(in the rows, 128 means zero)
The rows of Z fall into a few groups and each row is roughly a mix of its group's hidden directions.
Z:
[[117 129  98 100 115 170 137  97  95  98 116 112]
 [105 110 123 132 115  91 108 104 135 184 131 152]
 [122 121 127  76 146 130 172 112 141 157 102 141]
 [175 146 146 105 131  96 113 115  86 112 112 117]
 [116 137 110 107 132 117 106  82 137 100 148 175]
 [127 103 116  97 119 144 134  85 105  80 131 109]
 [104 129 103  95 124 116 132 109 139 103 144 186]
 [133 113 150 153 125 153 153 179 139 137 100  98]
 [111  96 153 108 130 104 186 108 127 145 125 138]
 [138 133 100 115 117 168 130  96 110  79 131 103]
 [163  89 155 134 117 160 132 173 119 140 112 119]
 [ 94 151  93 112 134 104 117  83 135 108 146 149]
 [100 123 130 118 128 113  86 105 135 183 122 153]
 [156 151 153 174 149 150 114 153 129 111  97 131]
 [115  86 130 116 117 154 101  85 160 110 141 113]
 [175 151 143 106 137 109 116 118  88 104 109 108]
 [144 138 127 133 137 169 153 153 130  71 130 105]
 [111 158 115 162 115 142  81 161 101 135 122 133]
 [134  96 148  97 138 109 182  98 147 129 131 129]
 [143 139 141 139 127 122 165 189 108 153 110 126]
 [167 153 138 159 144 128 117 163  88 142 108 118]
 [ 82 110 125 137 118 151 137 150 162 151 151 162]
 [115 112 121 131 128  87  99  93 130 178 123 147]
 [166 121 183 146 127 144 146 164 136 140 114 133]
 [108 136 150 159 129  97 106 167 125 166 125 154]
 [134 105 103  95 116 161 153  91 115 105 130  97]
 [ 93  94 120 146 125 146 136 142 165 137 154 169]
 [143 142 113 172 115 139  77 161 129 132 145 110]
 [108 133  89 100 129 114 109  94 122 105 147 170]
 [145 149 111 173 118 143  83 161 133 129 144 111]
 [166 156 141 109 132 121 109 115  92 105 103  91]
 [113 110 139 120 125 114  70 104 129 160 124 163]
 [126 153 125 178 116 129  77 158 114 119 139 128]
 [122  82 127 107 110 131 140  90 103  93 142 103]
 [140 170 108 159 129 147  79 161 133 130 127 128]
 [144 160 123 125 134 149 171 151 120  96 123  85]
 [168 113 168 134 121 136 148 173 112 156 118 126]
 [161 148 144 108 139 135  84 111  98 101 103 107]
 [129 134 128 112 146 113  96 164 150 182 110 144]
 [126 130 119 108 130 129 120 119 136  94 134 200]
 [ 82 120 113 144 111 140 160 146 162 162 146 134]
 [115  94 149 103 130 108 187 106 130 147 125 134]
 [110 122 133 118 118  96  90 102 124 182 122 149]
 [102 145  96 124 139 129 116 114 141  84 125 178]
 [121 126 147 142 136  92  81 165 136 160 127 148]
 [151 154 132 120 138 158 158 156 117  80 126 100]
 [176 138 145 116 129 111 105 113  91  94 111 107]
 [123 103 126 130 106 140 151  90 100  81 146 105]
 [152 128 131 137 127 155 155 152 125  66 134 107]
 [149 103 153 144 120 146 135 156 121 157 116  74]
 [ 88 102 120 145 124 151 141 147 166 140 152 163]
 [169 157 131 111 152 116 117 109  95 109 103  97]
 [ 84 114 116 148 102 143 160 148 161 153 148 131]
 [159 105 178 141 122 144 118 112 141 149 132  87]
 [171 109 167 146 126 145 110 130 117 153 125  86]
 [110 115 128 123 128  98  91 100 131 179 124 158]
 [115 139 145 140 139 103 125 166 141 185 115 155]
 [120 163 138 147 143 113 116 168 144 170 112 158]
 [109 134 100 104 126 101 107  71 120 132 158 120]
 [ 99 104 114 154 123 161 157 152 165 114 152 142]
 [176 141 136 119 144 126 114 117  98  82 110 103]
 [108 122 123 125 108 147 147  91  86  79 130 121]
 [157  89 147 138 119 164 128 174 119 135 108 113]
 [ 85 119  76 111 125 127 109  93 132 109 138 115]
 [ 93 132 148 142 127 100 113 159 110 169 113 160]
 [ 85 106 112 149 123 145 152 144 167 149 150 152]
 [147  85 118 133 120 165 105 156 105 133 113  93]
 [148 140 131 152 138 117 112 170 165 176 134 129]
 [149 127 125 130 123 119 147 178  86 165 118 105]
 [140 126 133 129 142 109 110 166 162 187 125 134]
 [157 145 133 128 124 146 164 152 114  78 128  96]
 [141 123 111 135 112 154 125  98 112  69 146 100]
 [105 150 133 129 137 114 117  68 164 109 145 137]
 [146 131 125 156 134 137 122 163  96 150 107  76]
 [129 121 131  91 143 128 186 117 150 162 112 136]
 [153 147 135 124 133 163 138 147 116  73 121  95]
 [168 117 162 141 128 150 137 178 119 130 107 149]
 [134 119 151 153 125 144 155 174 135 147 104  86]
 [136 148 120 175 118 131  78 166 128 136 141 120]
 [140 145 129 128 140 175 148 155 130  76 127 103]
 [104 112  94 105 124 129  96  76 134 107 149 131]]
One row of each group comes first, with its name. Which group is each row after those in?
[150 136  92 130 122 158  71 144 131 123 132 101] : S
[100 132  82 105 129 115 104  85 122 108 147 146] : C
[145 147 123 133 127 148 177 154 124  89 129  91] : F

[ 97 151 129 110 129 102 146  92 161 114 147 165] : C
[133 104 123 126 113 134 107  98 106  69 147 105] : S
[141 147 107 147 140 117 100 121  85 149 125  79] : C
[165  98 156 105 117 132  99  90 124 135 154 147] : C
[ 91 102 117 145 130 150 145 147 166 137 153 166] : F
[139 120  95 139 137 145  72 107  96 114 125 105] : C
[113  98 133 109 108 121 141 107 138 162 148  74] : C
[129 123 127 139 124 123 125 120 114 163 130  54] : C
[ 80 114 113 141 125 142 148 143 165 161 147 153] : F
